In the rows, zero is written as 128.
Where one turn sends some rows of the set: a few examples, then the rows asked:
k_550: [127  96 124  85 118 125 138 119 133 112 126 107 104 156 142  93 116 130
 115  81 105 157 150 140]
k_814: [125  98 123  86 117 125 136 119 134 110 127 107 102 155 144  93 118 130
 114  81 106 158 150 140]
k_849: [179 111 132 120 106 131 144 122 182 110 135 113  92 143 164  91 127 134
 120  86 116 149 142 130]
k_132: [168 122 126 102 109 127 173 133 114 110 125 115 100 139 163  99 113 139
 109  98 102 139 128 125]
k_540: [173 125 128  96 111 134 150 138 114 110 130 122 108 136 168 100 115 126
 111  96 106 129 135 136]
k_876: [124  98 123  87 116 125 140 119 135 109 126 107  99 155 143  92 118 132
 113  81 105 159 149 138]
k_642: [159 130 133  98 103 137 143 138 123 101 136 120  90 136 176  90 124 127
 101  99 114 133 140 138]
k_622: [188 107 129 120 110 126 153 120 176 115 129 112 103 144 159  97 121 135
 126  85 109 147 137 128]
k_245: [148  98 118 116  98 116 164 162 150 129 125 119 107 110 149 108 117 126
 113  88 106 122 156 127]
k_441: [121 100 138  97  92 125 153 144 168  98 117 130 116 130 163 103 113 141
 143  86 119 146 124 143]
k_733: [140 101 119 119  93 115 171 162 155 125 127 116  97 111 152 104 120 131
 108  90 108 129 155 123]
k_491: [123  99 139  97  92 124 155 143 167  99 115 130 117 129 163 104 113 140
 144  85 119 145 123 142]
k_9: [180 109 131 123 106 127 157 120 179 112 132 111  92 144 161  92 124 139
 121  86 112 152 138 124]
k_8: [138 103 122 117  92 119 158 165 157 121 132 119  94 111 157 101 124 125
 106  91 112 126 160 128]
k_18: [121 100 139  98  92 124 154 143 167  99 116 130 115 129 162 104 113 141
 143  85 119 145 124 142]
k_862: [126  96 123  86 117 124 141 119 133 111 124 106 103 156 142  92 115 132
 114  80 104 159 148 139]
k_61: [155 129 130 104 101 130 167 135 122 102 131 114  82 138 171  88 121 140
  98 100 111 143 133 126]
k_447: [146 102 121 114  96 120 152 165 154 125 129 122 105 109 155 105 121 120
 112  89 110 120 160 133]
k_847: [123 101 139  97  93 125 153 143 168  98 116 131 117 128 162 104 113 140
 144  85 119 144 124 143]
k_269: [187 110 131 118 109 131 142 122 177 114 133 116 102 143 162  95 124 130
 125  84 112 144 142 133]

k_876 goes to k_862
k_622 goes to k_269
k_132 goes to k_540
And these:
k_8 goes to k_733

Where one turn sends some rows of the set: a few examples, then the rows asked:
k_554: [150 128  92 135 124 129 122 140 117 144 143 129 126 130 115 138 153]
k_153: [134 136 110 145 123 120 128 136 117 144 138 146 129 130 104 152 133]
k_183: [126 106 116 125 131 145 124 129 121 138 132 116 141 103 139 112 154]
k_951: [114 132 119 118 143 125 141 109 128 110 129 131 148 147 126 126 134]
k_932: [136 138  96 133 102 124 131 142 117 142 145 143 123 134 123 131 141]
k_266: [127 121 106 117 140 128 126 101 131 120 124 121 146 144 111 130 142]
k_892: [120 118 126 130 134 142 139 141 118 131 141 130 140 104 151 112 147]
k_182: [119 106 132 135 116 137 131 133 114 140 145 122 143  99 139 122 146]
k_278: [135 133 107 138 127 127 116 147 127 150 153 142 120 135 112 139 134]
k_129: [119 103 129 138 126 139 129 130 122 142 138 122 145 108 143 106 139]
k_510: [111 131 110 114 115 121 134 103 129 117 127 135 144 147 120 123 132]
k_320: [110 110 132 128 133 143 119 137 130 144 143 128 134 106 138 112 135]
k_726: [121 132 117 131 146 132 139  99 126 129 128 131 151 148 109 124 138]
k_594: [113 119 127 123 129 121 135  99 125 119 133 123 154 140 114 135 134]
k_660: [128 136  99 150 134 147 115 126 122 128 160 136 127 125 141 134 134]
k_384: [114 113 131 141 125 139 130 137 116 147 135 135 137  94 133 125 139]
k_706: [143 132 107 141 114 116 128 136 114 141 152 136 131 135 109 150 142]
k_406: [146 140 103 150 131 134 134 137 114 154 146 140 131 134 111 133 148]
k_812: [109 125 122 120 141 125 121 108 139 125 133 131 140 148 111 128 125]
k_198: [145 135 100 134 113 121 134 138 120 143 149 139 119 125 108 136 143]
k_538: [143 144 101 139 128 123 137 147 116 134 149 143 127 137 123 139 142]
k_634: [120 115 127 140 138 150 137 126 118 148 136 127 145 107 135 107 150]
k_789: [120 138 102 142 142 143 115 106 129 116 152 135 135 140 134 136 128]
k_830: [111 116 121 123 108 138 133 131 120 135 136 131 138 106 147 107 143]
k_48: [119 126 116 113 128 119 140  99 132 118 128 128 141 138 107 125 133]
k_562: [148 129 103 150 118 123 126 144 117 150 150 137 128 135 117 133 137]
k_193: [105 121 129 128 137 125 133 102 128 125 120 135 150 129 113 135 127]
k_440: [122 121 117 130 134 120 130 101 131 123 129 128 150 153 113 125 126]
k_329: [119 110 126 122 120 138 137 128 122 137 139 124 134  95 135 108 146]
k_559: [114 127 111 142 139 152 116 112 126 121 152 130 136 120 149 123 132]

k_406 goes to k_634
k_892 goes to k_951
k_510 goes to k_932
And these:
k_559 goes to k_789
k_48 goes to k_198
k_440 goes to k_562
k_153 goes to k_384
k_594 goes to k_706
k_320 goes to k_812
k_183 goes to k_266

